In the rows, zero is written as 128.
Each path is a new rotation, seen through one point. The rows after it are directions, each followed by how far the rotation turns it, in deg/step (0 if it stays put).
Each turn is a multiple of 5 degrees from 10 to 175, or 0.
Each row of a path follows its step; steps can be skipped.
path 1
step 1: [132 138 126 124 131 132 127 131 136 137 124 125 133 124 117 120 119 127
 122 120 124 119 124 138 128 128 131 129 127 126 126 118 137 136 133 127
 128 132 146 138 138]
step 3: [130 131 115 129 123 136 122 133 125 134 132 127 140 124 125 130 113 125
 130 126 122 131 124 139 113 122 139 138 133 128 134 123 123 136 124 128
 120 128 132 125 132]
step 4: [125 128 122 133 126 129 127 132 130 128 116 126 133 115 122 133 118 131
 116 118 118 134 121 136 121 129 129 123 126 137 139 130 122 138 128 124
 133 132 138 128 118]
step 6: [128 131 123 126 123 121 122 115 145 129 129 133 134 130 122 130 116 136
 126 128 129 124 131 127 115 125 135 131 121 131 138 132 119 135 133 136
 128 134 137 132 123]
step 7: [130 130 123 124 131 128 135 121 137 121 123 121 140 130 132 135 112 127
 134 123 124 117 118 126 120 137 124 125 129 130 136 124 128 134 130 126
 129 132 141 137 136]
step 10: [139 128 118 133 133 135 125 135 137 137 121 129 137 128 130 130 121 120
 121 117 125 121 121 136 117 134 135 128 120 123 137 139 123 132 124 127
 130 136 124 123 132]
step 23: [137 134 124 123 133 129 120 119 130 128 115 129 136 123 131 137 121 131
 122 121 128 135 113 133 113 131 134 133 119 130 134 127 120 132 123 132
 135 134 133 125 130]
step 25: [122 138 127 132 137 124 120 116 144 130 127 131 138 133 127 125 119 134
 126 124 125 122 115 121 123 128 139 124 131 132 134 130 123 137 131 135
 124 122 122 135 131]
Speeds:
[129 127 127 126 125 129 130 128 126 121 127 129 127 127 129 129 128 129
 129 126 128 125 127 126 128 129 129 129 128 125 127 126 130 130 129 125
 126 122 130 126 125] -> 170
[125 133 130 131 127 129 128 130 131 127 130 129 125 129 128 124 131 130
 130 127 127 129 126 125 132 127 130 129 127 129 130 126 128 128 124 128
 125 127 129 130 126] -> 110
[127 128 130 126 129 132 132 124 127 129 131 127 125 127 129 129 130 129
 130 127 127 130 126 127 126 124 129 130 130 127 128 132 128 130 128 127
 130 130 132 128 131] -> 70
[129 128 130 129 127 131 124 130 128 126 129 132 127 125 129 128 126 126
 125 126 127 133 125 126 127 129 128 127 128 130 128 132 125 130 131 128
 126 128 125 125 127] -> 55
[126 127 123 128 125 128 128 124 126 128 127 131 130 127 127 125 127 125
 128 127 130 128 128 125 129 122 129 130 128 128 127 127 128 127 128 129
 128 127 124 131 129] -> 130
[126 134 126 124 125 125 129 128 127 127 126 127 130 128 128 131 130 128
 127 131 126 131 127 129 126 127 128 128 130 132 128 130 127 125 127 131
 129 127 130 127 125] -> 40
[124 132 129 130 130 128 129 127 130 129 125 124 124 125 127 127 126 128
 127 128 129 130 130 129 128 126 131 125 129 125 128 129 129 126 132 126
 129 125 127 128 129] -> 90
